In the data rows, 128 means zero.
Each row below has a hidden score, from 0 to 20, with 10 about the middle. What is it? The score is a weighted sum of the row's numbers plus the product of two more (or one squared), each taken from its middle value.
180 131 116 173 111  90 122 188  76 165 159 148  81 114 150  81 103 162 118 156  81 190 111 120  73 153 171 180  99 188 105 130 -> 10
 37  21 133  57  76  53 110  79  93 193   7  52 195 209 206  48 112  19 147 141 135  18 165 141 118  27  59 109 210 113 220 114 -> 7
129 142  98 111 126 159 139 113 129 143 109 103 121 129 150 111 137 135 139  86 133 100 110 123 169 118 107 147 139 130 139 112 -> 10
152 142 102 134 117 123 138 154 114 141 113 116 128 128 125 115 120 130 112 126 115 144  93 134 131 129 132 128 126 146 117 106 -> 4
131 107 166 135 169  87 119 166 122 168 109 133  99 180 174  56 113  88  69 123  95 112 139 143  62 119 147 161 181 173 141 143 -> 9
 46  48 104  30  60  66 104  46 105 156  76  44 229 142 123 124 112  78 215 201 164  91 183 141 164  43  62  84 192  61 201 102 -> 9
128 127 121  97 125 147 126 102 134 134 117 103 146 117 110 158 141 113 133 178 138 105 141 149 148 118 150  95 113  79 153 116 -> 12
 65  34  92  31  47  68  94  41 135 171  52  28 242 140 146 105 118  51 207 169 164   7 197 156 157  32  46  63 205  62 208  89 -> 10
117  80  86  92  90 116 104  90 140 153 108 101 191 127 123 143 126  62 161 203 158  84 133 151 147  76  81  93 156  90 190  87 -> 6
137 103 132 110 146 188 143 123 147 143  57  63 135 166 161  93 128 106 134  86 119  60 113 115 178  92  95 142 173 129 121 137 -> 9
127 126 153 129 166  90 125 149 140 133 123 154 100 160 170 108 123 105  70 122 112 124 117 106  95 133 129 167 147 169 111 162 -> 19
 61  58 140  74  90  51 102  96 121 160  71  90 163 163 176  75 110  69 146 145 132 106 159 148 114  70  69 126 185  99 175 127 -> 10
100 118 110  81  96 101 134  85 139 125 125 123 179 117  99 146 120 114 168 171 156 125 167 138 160 102 120  74 143  72 172 123 -> 9
131 116 159 157 178  73 122 133 141 162 123 151 102 155 213  62 105  98  74  96 101 125 108 126  53 125 139 184 166 192 105 181 -> 14
 61  42 133  53  70  47 118  52  92 192  22  59 207 180 186  69 118  35 170 158 126  51 171 160 107  34  75 108 209 100 198 102 -> 7
145 136  98 144 112 108 132 159  88 145 132 109 105 112 166 102 118 150 125 124 118 178 107 122 113 139 142 160 122 173 130 120 -> 5
171 181 174 172 209 100 132 178 163 107 150 185  65 152 133 108 125 155  54  77  91 153  90 122  76 194 176 189 113 180  97 189 -> 12
103 130 132 130 132 164 129 101 122 104 135 148 143 111 124 169 122 124 141 118 149 144 140 121 148 131 130 109 132 100 129 146 -> 12
155 160 155 168 176 136 151 144 150  96 153 161  96 145 122 151 135 129  72 105 117 131 144 107 138 173 155 151 128 135  77 164 -> 7
104 116 115 104 108 164 159 102 126 125  99  90 147 137 136 146 139 139 153  86 138  85 142 110 166 121  99 118 142 104 116 145 -> 11
206 190  87 191 107 123 120 234  61 134 181 156  62  74 102 109 144 206 106 136 113 203 115  85  56 196 201 145  35 205  55 115 -> 6
162 161 109 169  95 111 120 182  76 140 160 152  97  73 113 126 123 171 124 167 115 191 118 122 106 151 161 144  84 166  84 115 -> 4
114 121 178 140 156 114 124 147 110 159 110 164  62 163 165  73 122 116  75  99 125 135 122 120  96 131 102 150 154 156 118 167 -> 19
112 104 120 109 106 149 141  98 136 121 130 117 176  94  71 139 133 115 164 175 158 126 146 157 164 109 121  90 128  81 160  98 -> 12
106 110 113  98 107 155 150 111 150 145  85  95 133 146 148 133 145 123 133  90 123  84 120 107 177 108  98 119 138 119 106 121 -> 9
133 112 140 115 114 119 110  98 152 127 143 143 152 116 130 135 130 116 134 143 120 141 146 151 114 122 143 118 131 118 153 142 -> 16
153 139 115 127 120 115 130 156 120 120 119 117 115 132 145 112 124 142 111 108 103 135 106 126 118 137 158 140 116 142 120 114 -> 7
121 109 130 114 122 119 123 123 142 129 125 134 134 121 120 140 123 114 138 142 146 121 117 135 124 110  93 115 138 116 143 105 -> 13
 99 128 126  97 121 155 134 110 142 153 110  81 110 165 195 107 118 102 137  80 115  56 120 119 173  98 108 143 170 130 129 123 -> 8
100  91 135 120 114 107 110 119 115 152  98  98 157 141 160  80 118  89 118 146 129 126 127 136 100  94  96 132 170 128 161 122 -> 6
135 125 111 120 129 134 144 132 131 149  87  91 122 143 143 109 140 109 129 104 120 118 113 107 137 116 103 125 148 119 146 119 -> 6
131 131 109 158 122 138 139 143 112 120 116 112  98 141 145 126 127 152 142  99 123 122  97 110 148 127  98 146 120 150 120 148 -> 5
170 143 123 171 105 106 109 178  66 139 140 148  87  93 105 105 114 164 116 151 119 196 103 113 101 151 165 145  65 178 112 107 -> 8
129 133 143 152 161 121 128 146 147 117 124 148 111 157 166  81 122 113  72  79 117 112 139 137  84 145 130 169 168 141 117 158 -> 12
120 212 108 155 164 196 128 114 165  71 200 176 119  76  13 223 147 181 171 153 149 190 145 124 184 170 146  86  61  55  84 113 -> 10
111 123 127 101 108 155 134  85 145 102 139 110 188 125  80 169 134 101 173 160 150  99 155 137 157 121  82  93 154  76 182  91 -> 7
157 163 145 149 168 180 149 135 160  80 177 169 123 125  91 155 126 145 114  61 138 150 140 127 162 163 150 117 103 115 111 126 -> 13
 93  95  98  67  97 144 137  48 194 151  51  44 174 178 178 117 137  65 168  90 141  31 123 122 207  64  30 124 195  68 167 101 -> 8
201 176 106 201 117 123 136 220  51 123 177 189  58  91 101 119 119 195  93 173 109 196  95 117  68 180 212 136  64 203 102 130 -> 5
150 205 149 152 173 168 144 131 165  54 175 160 131 146  61 186 152 165 103 123 132 112 129 128 151 188 145 122  95 105  89 134 -> 4
 65  29 104  17  28  61  94  53 123 174  51  32 209 142 135 121 136  70 198 161 151  85 174 180 162  38  53  79 184  74 219  95 -> 13
174 196 172 199 202 186 140 161 165  79 202 208  83 110 106 188 140 170  66  98 114 161 124 110  99 212 193 126  85 127  88 157 -> 16
104  93 112  75  82  84 123  84 127 154 112 109 167 114 125 121 112  91 166 184 135 137 150 168 143  81 136 107 161  92 161 113 -> 12
 62  18 121  26  52  69 117  48 120 178  28  35 213 148 164 116 109  38 190 171 157  25 184 160 144  26  62  82 199  70 219  81 -> 11
130 140  91 116 107 166 133 147 101 135 106 118 121 109 106 117 114 147 149 118 135 149 126 130 144 129 123 137 105 118  76 151 -> 16
124 125 137  88 116 145 145  99 152 134  74  77 151 169 170 132 127 110 138 102 134  96 116 107 174 101 112 122 158 121 128 129 -> 16
175 136 120 149 117 106 138 184  97 148 129 107  84 117 134  94 129 154 116 119 115 157 113 123  84 147 147 164 103 182 103 129 -> 9
116 119 114 153 113 163 126 124 111 133 111 106 111 112 143 149 139 138 146 110 134 112 129 106 145 120 146 112 112 137 128 104 -> 8
135 140 110 133 101 114 115 141  95 142 135 122 110  97 113 134 122 168 141 134 125 154 122 109 108 140 162 146  92 148 143 125 -> 8
159 236 151 180 195 209 133 146 165  51 255 217  92  80  38 235 152 211 114 110 146 211 121 123 162 206 197 107  49 105  61 135 -> 10
 52  51 132  66  90  48 111  90 107 187  75  74 181 167 172  79 115  82 139 142 129 103 140 150 116  58  74 125 189 113 165 100 -> 7
159 155  87 134  68 147 136 156 121 117 144 112 146 103  92 151 136 172 171 151 146 138 127 110 143 130 127 132  96 115 118  96 -> 4
151 132 106 131 108 111 122 132  99 152 124 118 120  98 136  93 110 162 137 128 120 163 100 127 132 135 114 143 105 152 107 130 -> 12
144 190 173 164 223 165 142 159 161  98 163 175  84 149 127 143 133 170  47 102  98 150  99 108 109 179 200 151 121 167  90 163 -> 6
150 117  84  89  89 158 149 107 162 130  79  98 151 114  91 162 139 136 177 127 149 126 138 121 184 119 118 101 110 100 168 109 -> 14
118 174 124 129 144 205 140  98 163  64 181 171 138  81  53 240 132 171 181 149 174 155 157 113 191 156 156  81  90  65 119 106 -> 13
119  80 110  70  93  78 112  87 101 155  82  69 185 134 137  91 104  84 151 150 145  74 142 159 151  80  83 112 158  82 195 100 -> 8
 77  64 138  94 101  63 109 109 104 180  78  96 158 150 184  58 105  60 120 131 127 114 147 147  86  74  75 135 168 138 153 115 -> 11
141 131 168 164 186 107 126 148 132 117 119 178  96 150 161 125 140 125  74 118 104 135 126 126  76 148 127 144 139 156 115 164 -> 9
161 171 178 184 212 148 129 173 141  96 170 205  64 139 108 129 142 145  42  90 118 136 116  99 100 188 188 143 100 155  84 164 -> 12
123 122  99 116 112 119 146 150  98 127 138 107 106 108 145 115 124 143 139 142 113 160 122 143 129 142 122 144 116 137 117 136 -> 8
192 151  96 148 108  94 116 187  90 141 148 140 107 109 104 105 113 175 122 159 126 180 101 124 120 143 136 148  61 170  94 108 -> 11
139 140 123 133 125 179 125 106 160  93 144 146 158 107  62 193 139 146 155 163 158 139 124 132 154 143 128 100 102  80 144  94 -> 13
119 126 129 150 169 104 115 132 145 118 117 148  94 149 136 128 140 117  97 111 130 133 134 123 112 147 141 139 149 136 141 136 -> 11
118  88 161 126 129  68 113 136 119 182  97 108 132 188 195  42 109  64  92 104  94  96 118 144  64  99 115 143 186 177 140 115 -> 10
119 151 136 115 138 133 135  96 140 107 184 134 146 125  98 150 145 129 147 105 134 125 153 134 166 141 127 122 126 101 129 134 -> 8
129 168 163 162 176 157 160 137 152 102 168 174  86 127 108 149 145 162  85  96 122 153 108 115 146 175 157 142 114 137  81 142 -> 11
 98 135 180 152 183 116 121 135 128 118 139 140  88 149 182 106 128 149  88  80 105 171 124 127  78 146 150 151 127 175 108 168 -> 10
118 108 137 133 151 100 111 114 133 149 130 131 141 141 148 110 121 100 122 137 122 106 139 131 101 115 128 134 151 130 151 102 -> 11
137 107 138 132 135 110 122 140 138 130 131 130 137 134 155 114 130  99 104 150 128 108 134 135 122 120 121 154 159 124 130 113 -> 8
119  85 122  79  92  81 104  85 146 152 108  91 188 145 148 123 112  96 161 145 134 116 137 145 127  84  91 121 161 100 168  73 -> 11
110  94 167 143 155  22 137 155 140 166 101 117 112 181 188  39 114  86  65  81  79  96 112 136  71 125 130 184 174 183 118 164 -> 6
 96 113 128 127 138 125 138 116 132 121 141 161 132 147 127 129 148 113 109 149 138 134 149 144 142 124 142 111 146 107 125 151 -> 9
107 104 161 138 149  75 130 137 126 158 107 150 117 154 200  70 124  87  84 121 104 119 111 146  76 116 105 156 161 163 145 175 -> 10
176 136  81 120  82 124 115 166  98 138 126 116 109  82  89 119 124 159 141 182 120 155 112 137 137 138 156 116  78 142 130  89 -> 8
155 134 129 127 109 129 132 155 111 156 117 110 133 118 150 129 129 125 119 141 119 156  99 112 147 115 111 117 122 151 121  89 -> 4
118 175 102 129 132 250 138  79 158  62 184 147 181  66  17 255 155 171 198 186 175 128 154 120 207 161 155  46  82  20 134  85 -> 17
126 159  99  76 111 165 138  94 156  82 174 126 177  91  57 204 150 154 167 142 164 115 158 132 196 133 141  96 114  56 119 122 -> 9
116 125 133  94 114 136 148 109 126 121 106 112 118 123 104 161 128 143 179 116 130 118 134 121 173 125 122 111 124 105 132 142 -> 14
117 118 166 156 159 105 125 142 144 117 125 155 111 145 150 121 121 122  92 124 119 115 147 119 105 135 128 151 143 152 113 147 -> 10
108  67 133  63 121 168 152  86 155 142  44  54 188 182 187 108 134  71 167  72 147  32  90 141 200  44  16 117 199  96 189  85 -> 11
155 149  92 116 103 134 127 142  99 127 117 108 132 121  99 119 136 147 143 177 127 152 112 136 151 146 147 112  90 110 138 107 -> 6
 65  38 117  33 119 184 142  35 191 158  35   7 198 192 196 130 133  65 180  75 137  27 107 143 221  33   0  85 221  75 193  83 -> 12
120 128 105 111  90 149 157 117 131 123  94  77 142 113 107 155 123 142 168 131 142 134 119 124 169 115 123 107 120 109 124 107 -> 8
146 176 154 151 197 133 153 159 140  93 180 193  64 153 134 104 142 156  69 109 112 136 112 108 107 169 149 154 136 155  78 205 -> 13
133 137 156 125 154  84 127 134 130 116 132 158  99 167 140  87 128 119 101 142 116 121 128 119 106 133 120 151 130 137 107 174 -> 11
195 150 125 167 105  99 120 193  91 143 137 139  81  79 151  92 122 170  92 153  99 188  99 129  74 156 179 159  77 207  99 136 -> 8
194 167  92 147  88 159 126 180  88 143 160 138 116  77  87 133 128 172 143 177 126 180 126 134 132 153 154 126  77 146 114 127 -> 7
109 107 167 169 175 101 123 153 125 131 116 158  81 171 174  74 127  99  66 104 110 120 138 120  94 146 155 165 175 187 103 172 -> 13
123 185 159 172 183 182 156 121 160  63 216 216  82  87  69 185 141 174 114 145 147 165 118 118 155 189 170 119  86 105  62 175 -> 15
166 139 126 138 103 108 122 141  93 151 128 111 116 115 124 108 125 161 139 131 111 161 119 126 118 142 138 121  89 156 111 115 -> 8
113 112 128 106 136 105 114  97 144 130 145 132 172 124 113 147 120 128 165 140 140 146 155 144 129 114  97 119 151  89 108 125 -> 13
160 154  87 141  90 110 117 163  99 151 148 146 118  88 120 114 119 154 118 125  96 193  99 136 115 147 152 150  85 169 104 116 -> 6
185 168  72 182  89 108 110 192  64 140 170 151  89  34  81 148 129 207 126 178 121 229 129 116  99 178 225 125  40 170  86 111 -> 5
217 254 173 237 237 216 141 182 182  52 255 255  46  78  63 218 144 227  79 114 111 232  94 109 123 253 226 175  44 151  53 188 -> 15
125  79 168 139 155 105 134 153 108 171 101 136 125 190 212  66 133  79  56 101 115 106 123 122  63 116 140 166 170 178 155 148 -> 10
173 128  99 158 129 101 131 181  86 124 134 138  80 104 129 123 122 151 123 126 125 153 132 108  96 155 165 122  91 177 128 106 -> 9
118  98 113 108 119 166 139  72 155 133  79  54 161 139 148 132 150  91 164  79 145  78 103 127 206  76  71  94 175  72 165 102 -> 16
123 179 185 191 186 148 150 160 150 103 173 190  63 149 154 142 150 139  68  27 110 136 118  99  88 178 157 159 116 180  64 197 -> 14
164 134 106 132 122 150 135 129 116 145 117 110 103 115 146 118 123 145 117 116 115 115 100 122 131 129 122 118 115 149 117 155 -> 10
125 134 157 129 158 133 129 116 148 121 121 144 133 162 134 131 129 121 102 129 136 104 143 119 112 138 124 130 145 118 136 154 -> 12
134 187 145 128 162 188 150 135 158  66 205 182 112 100  49 216 129 180 146 126 144 157 133 138 167 187 162 113  93 102 101 121 -> 15
136 134 126 130 155 140 139 113 152 113 138 160 143 133 108 140 131 127 124 129 138 122 139 136 134 140 149 126 127  96 126 119 -> 14
 91  84 127  43  96 161 159  68 156 136  70  55 179 163 138 134 114  91 193  95 140  79 134 130 218  62  66 117 190  77 160 112 -> 14
 75  82 123  46  93 147 133  43 163 156  58  57 197 158 157 109 120  73 195 113 145  66 116 143 238  49  51  99 198  67 173 103 -> 12
180 152 125 173 120  75 110 198  71 151 163 161  97  72 129 105 123 187 127 169 104 207 138 130  66 179 206 141  56 181 112 142 -> 12
 75  52 115  65  78  73 103  71 135 144  89  93 216 137 123 105 111  75 193 182 150 106 164 152 143  64  63  82 162  85 216  86 -> 9
139 124 111  91  99 124 123  82 143 104 136 120 139 112 107 175 147 119 184 192 154  96 171 126 165 109 117 105 130  76 154  79 -> 11
 99 108 102  82 102 148 110  77 159 104 140  96 181 100  99 170 135 116 188 163 158  82 159 149 165  97 118  72 132  70 198  82 -> 15
 93 111 131 100 136 148 150 107 132 133  78  86 106 151 167 136 130 134 121  88 113 110 107 103 132 121 101 129 143 133 133 142 -> 9
148 116 137 151 105 156 136 138 120 139  79 105 112 150 134  92 128 142 123 120 126 118 111 124 121 125 124 121 115 149 127 115 -> 12
141 121 163 147 140  85 111 133 150 145 122 147 134 161 157  90 117 106  94 108 129 149 131 136  99 129 130 153 132 150 134 141 -> 12
180 137 131 171 110 127 108 166  83 138 167 146  95  85 130 123 109 166 133 152 125 178 123 118  94 146 179 112  97 179 110 118 -> 12
107  89 132  87 110  79 109  91 157 147 108 126 170 142 159  89 114  75 152 151 126 112 143 141 115  94 105 132 160 134 162 135 -> 15
114  76 114  28  64  90 100  70 147 177  86  70 225 130 112 127 126  57 171 179 148  92 153 168 164  59  79  74 162  76 214 100 -> 10
139 147  99 129  76 130 128 160 104 118 140 119 124 100  86 129 130 168 165 142 130 157 115 133 146 132 110 109  66 137 137  98 -> 5
145 178 152 154 180 166 140 137 157  86 161 178 110 141 100 179 134 153 110 112 125 126 134 107 133 187 151 131 128 135 118 132 -> 11
123 142 146 129 169 139 127 121 146 120 131 157 113 130 154 142 126 129 109 110 133 124 131 127 124 139 133 124 149 148  98 142 -> 19
 84 114 106  83  68 163 166  89 125 124 136  79 165 104 123 163 141 146 201 110 139 113 144 135 182 102  94 110 133  88 150 132 -> 9
205 177  85 167 103 113 104 213  94 116 169 165  93  55  64 159 137 228 133 197 120 226 143 108  90 184 181 125  48 166  95 105 -> 5
141 166 152 164 179 133 142 137 159 107 142 173 111 138 132 157 155 130  78 113 118  99 127 103 107 155 156 136 136 139 107 162 -> 5
111 126 136 109 130 121 135 116 140 130 129 119 145 137 130 125 117 117 149 119 143 111 129 140 123  96 134 112 142 111 129  95 -> 11
134 149 205 182 229 117 114 174 147 119 138 187  64 178 188 116 134 130  52  66  91 153 119  78  65 168 153 190 155 195  59 187 -> 15
 98 154 135 112 118 149 143 108 140 105 156 134 146 111  81 181 122 145 151 145 150 144 130 141 163 131 141 113 112  80 135 108 -> 7
142 128  90 117 124 164 146 125 122 147  76 103 132 133 115 138 132 131 143  97 134 122 102 118 175 115 119 123 134 125 125 101 -> 11
 99 111 115  94 105 113 125  92 128 134 109 101 177 133 118 130  96  93 180 175 160 102 148 135 138  96 103 107 137  99 194  89 -> 10
153 223 119 167 165 240 144 122 158  47 214 202 133  61  10 255 144 188 150 171 164 178 110 137 196 188 169  81  51  56 104 106 -> 11
147 129  83 126  96 130 133 137 106 115 114  93 143  85  81 115 129 154 167 129 138 160 133 128 162 131 143 123  94 108 143 105 -> 7
184 202 189 212 255 165 149 201 176  84 202 215  45 139 116 137 139 174  32  64 109 177  72 115  85 221 210 169 102 191  44 199 -> 16
 57  63 113  28 119 165 136  27 181 165  43  28 163 182 189 105 129  56 183 113 139  37 111 140 211  25  42 104 235  66 156 129 -> 14
157 143  87 126  93 154 124 166  93 127 183 124 145  69  84 138 119 174 165 155 146 174 109 121 143 125 147 116  71 146 121  69 -> 8
108  96 144 120 110  75 124 115 117 137 127 118 137 130 164  95 132 114 122 142 119 104 144 134 115 102 114 134 153 142 156 125 -> 6
112 115 159 112 130 121 143 138 135 121 119 130 149 156 145 109 135  84 123 149 126  94 132 140 132 110 119 121 153 114 153 123 -> 6
115 147 123 106 127 159 111  91 141 107 157 148 169 130  73 185 139 132 159 178 164 126 155 132 161 121 111  96 113  75 116 132 -> 12
111 110 156 164 151 112 117 136 138 145 126 142 142 154 158  97 134  97 117 131 119 104 124 129  70 116 141 130 137 147 118 137 -> 11
117 125 141 114 141 144 135 145 127 123  94  75 117 162 173 113 123 128  99  34 114  71  93 135 147 124  98 140 161 137 130 139 -> 8
168 131  95 142 127 157 135 142 107 141 124 130 124 105 129 110 130 143 151 152 131 125  98 103 128 132 162 117 118 124 122 117 -> 15
101  52 144 133 142  51 100 132  92 184  70  96 122 214 229  24 112  66  91 109 113  89 120 157  79  76  78 163 206 176 151 130 -> 9
139 108 101 128 122 170 151 117 128 127  97  91 135 130 136 141 139 118 146 119 128 127 112 132 165 108 100 116 131 111 127 101 -> 7
 87 104 131 113 122  71 114 102 116 150 113  93 150 154 183  67 114  85 131 114 108  85 124 178  88  89  99 141 180 148 153 116 -> 13
185 200 115 214 127  88 118 248  22 124 189 178  57  60 100 109 113 220  74 161 102 236 109 118  45 214 225 152  37 213  62 144 -> 2
121 132 141 144 168 109 127 144 145 120 129 146 122 136 116 143 136 123  83 131 129 152 121 106 114 148 142 131 135 118 105 114 -> 5
151 135  98 123  91 111 122 145 105 149 107 128 149 102 106 130 120 152 155 149 119 154 114 110 131 129 121 113 101 144 120 121 -> 12
102 126 114 114  98 135 133 122 119 148 141 111 135 100 135 135 124 146 180 128 140 123 136 119 146 122 110 127 126 109 111 131 -> 13
107 123  97 115 135 166 148 130 117 153 112 101 109 151 143 122 135 138 136 120 122  91 111 133 134 118 114 119 123 129 135 118 -> 10
133 142 125 120  86 123 134 154 110 134 126 113 117 106  99 118 118 162 156 155 129 167 121 127 140 137 134 133  98 124 104 126 -> 10
153 148  86 113  99 135 117 124 149 136 143 126 132 103 105 156 148 136 162 135 134 133 107 118 161 112 112 112  99 113 136 106 -> 7
166 155  96 146 113 102 116 166  77 126 161 139  80  77  96 114 112 186 133 177 120 197 114 130  93 159 174 137  57 149 106 120 -> 9
129 111  99  80 103 192 132  78 157 131  83  58 158 164 127 144 127 106 162  82 162  71 123 129 225  93  52 110 160  68 151 124 -> 12
161 140 104 153  93 149 127 162  79 119 153 128 101  76  89 123 131 184 150 193 123 185 126 126 111 143 168 118  65 152 125 113 -> 6
145 132 125 150 110 135 134 147 108 153 127 111 117 120 142  97 108 152 142 127 117 154 105 137 105 127 125 142 122 152 123 146 -> 11
156 120  96 140  97 134 124 126 123 145 122 106 118 122 121 130 127 149 137 169 137 137 118 117 130 126 122 123 113 133 125 110 -> 7
171 143  98 113  98 171 136 136 123 121 126 109 141  81  88 136 120 152 152 153 140 151 115 129 158 121 151  99 115 110 130  87 -> 10
194 151 111 156 107 158 133 163  75 122 131 134 113  94 120 127 133 151 118 137 117 137 111 108 131 146 157 121  89 152 101  91 -> 5
177 137  97 149  89 111 105 155  94 127 143 134 110 101 116 135 122 155 154 162 123 172 114 124 122 139 142 121  92 140 115 114 -> 9
122 108 109  93 118 167 157  78 153 130  73  70 150 159 141 143 140 107 150  93 131  99 118 131 183 101  48 128 191  90 137 125 -> 9
 94 173 151 141 145 178 141 107 159  69 192 161 100  84  67 192 132 172 143 111 155 130 152 145 169 175 138 110  87  82 127 151 -> 17
 92 138 153 134 158 134 140 132 150 120 124 129 127 133 122 131 132 125 110 119 137  94 133  97 102 146 128 131 135 135 138 124 -> 11
121 182 120 115 132 227 125 105 156  72 153 149 152 111  37 239 150 152 166 144 149 136 155 107 187 147 127  63  88  47 131  96 -> 4
116  52 174 169 146  64  99 144 127 189  65 130 111 189 247  33 127  64  47  96 102 105  99 134  14  98 136 176 186 208 162 141 -> 16
123 163 141 151 165 187 147 113 175  76 154 172 117 122  80 184 153 141 106  83 138 146 132 117 138 169 143 126  95  99 104 134 -> 12
 28  22 106   0 118 181 138   0 217 173  23   0 255 221 219 105 110   2 224  64 153   0  84 158 255   0   0 106 255  35 226  88 -> 18
194 155  88 153  93 105 125 203  79 144 174 151  98  76 117 114 123 179 125 153 128 213 119 104  97 176 192 146  59 182 102 131 -> 12
224 220 104 237  97 141 122 255  19 115 208 219  30  33  49 145 130 255  88 168 123 251 143  85  17 235 237 149   0 202  78 124 -> 8
124 140 153 129 143 128 134 131 137 107 119 154 140 149 130 140 133 115 124 132 128 126 136 116 111 140 149 124 129 127 141 130 -> 9
125 171 189 174 193 134 149 142 146 100 164 184 102 133 140 166 133 162 100  87 113 139 127 134 100 173 164 148 118 157  97 179 -> 11
161 148 101 127 118 156 136 144 118 103  89 116 129 109  96 154 123 142 167 137 148 136 123 134 140 126 138  97 104 115 145 100 -> 10
154 143 116 171 103  98 115 195  61 147 166 130  85  90 129 112 106 182 114 154  95 214 124 128  75 168 196 144  94 196 104 127 -> 4
153 134 107 152 104 118 121 161  82 158 140 135  84  99 131 109 101 161 136 187 116 203 129 124  90 150 160 159 106 177 104 100 -> 10
 77  57  94  40  58  72 122  57 112 138  76  51 224 150 131 116 122  59 195 177 150  73 156 186 149  64  52  92 169  67 179  73 -> 8
133  96 101 127  98 144 149 135 127 141 105  88 116 135 141 125 116 134 137 133 113 121 123 120 149 117 116 129 146 138 111 147 -> 6
128 137 102 127 105 123 143 128 100 138 119 116 118 122 108 127 131 157 139 112 125 135 124 121 153 130 144 125 118 121 130 149 -> 6
145 174 153 178 206 148 158 177 142  93 179 193  71 137 105 144 130 152  72  91 117 168 120 114  80 192 156 155 117 162  60 157 -> 14
133 122 105 128 112 125 125 148 115 140 114 125 116 114 139 108 129 132 140 145 106 149 115 115 131 130 146 124 112 149 146 138 -> 6
116 164 107  81  98 183 135  83 158  91 127 124 188 104  53 226 149 130 193 168 163 117 142 134 204 131 118  75 110  36 150 105 -> 8
119 163 167 136 150 173 135 118 146  93 162 170 128 133  77 208 148 164 140 148 143 110 147 117 162 150 152 110 120  92 109 137 -> 9
154 131 105 154  86 143 119 159 109 147 141 110 121 112 160 128 136 145 145 122 122 129 136  91 121 129 146 142 125 152 117 126 -> 5
144 110 169 165 159 121 141 154 118 129 123 153  81 170 193  88 137 107  58  84 111 114 122 125  97 149 161 176 141 174 107 172 -> 11
197 171  93 194 101 140 111 207  49 130 157 174  85  63  89 115 118 186 100 170 115 192 107 109  93 176 223 141  46 153  81 110 -> 8
155 147 155 167 212 141 142 168 148 112 180 179  48 157 170  95 136 137  53  47  98 134 121 105  95 180 138 162 135 180  58 176 -> 14
108 126 116 104 110 150 129  99 132 131  94  92 109 140 148 157 132 134 155  78 140 109 113 126 195 111  99 121 157 105 142 121 -> 12
126  87 142 112  98 102  99 102 164 134 140 122 163 118 106 162 135 122 154 176 143 130 158 151 145 114  94 108 136  95 143 108 -> 15
117 118 147 150 182  71 123 162 115 142 114 147  77 180 182  72 115  85  51 128 103 110 111 133  71 131 140 169 153 179 121 179 -> 7
120 133 104  99  91 137 135 127 123 145 108 107 148 113 136 130 109 148 143  93 118 118 133 114 153 120 122 114 139 126 122 135 -> 12
140 117 197 185 191 113 118 170 120 148 117 183  84 180 210  73 130  94  46  95  96  91 110  99  69 128 122 170 154 199 118 154 -> 9
197 219 164 209 233 218 148 177 166  76 223 230  84 125  47 194 170 194  67 117 132 186  69 114 133 215 201 152  48 130  52 119 -> 14
166 126 113 129 114 137 134 154 121 145 106 125 107 116 130 108 145 128 122 120 113 124 130 113 128 138 118 139 108 140 104 132 -> 10
108  98 118  92 113 129 124  74 142 130 135 117 172 111 132 169 119 106 165 156 160 117 134 120 159  93  89  89 158  87 163 126 -> 13
133 131 120 124 119 140 141 127 118 138 123  97 121 118 145 119 133 140 147 123 127 114 119 114 149 118 121 119 145 132 137 134 -> 7
128 111 115 101 120 125 122 103 120 139 142 125 132 122 161 111 125 112 156 110 133 133 160 147 116 113  90 161 169 116 124 173 -> 17
131 116 125 140 129 123 120 130 149 144 109 141 171 141 115 132 140 102 112 140 138 120 146 122 112 116 110 140 136 116 141 111 -> 5
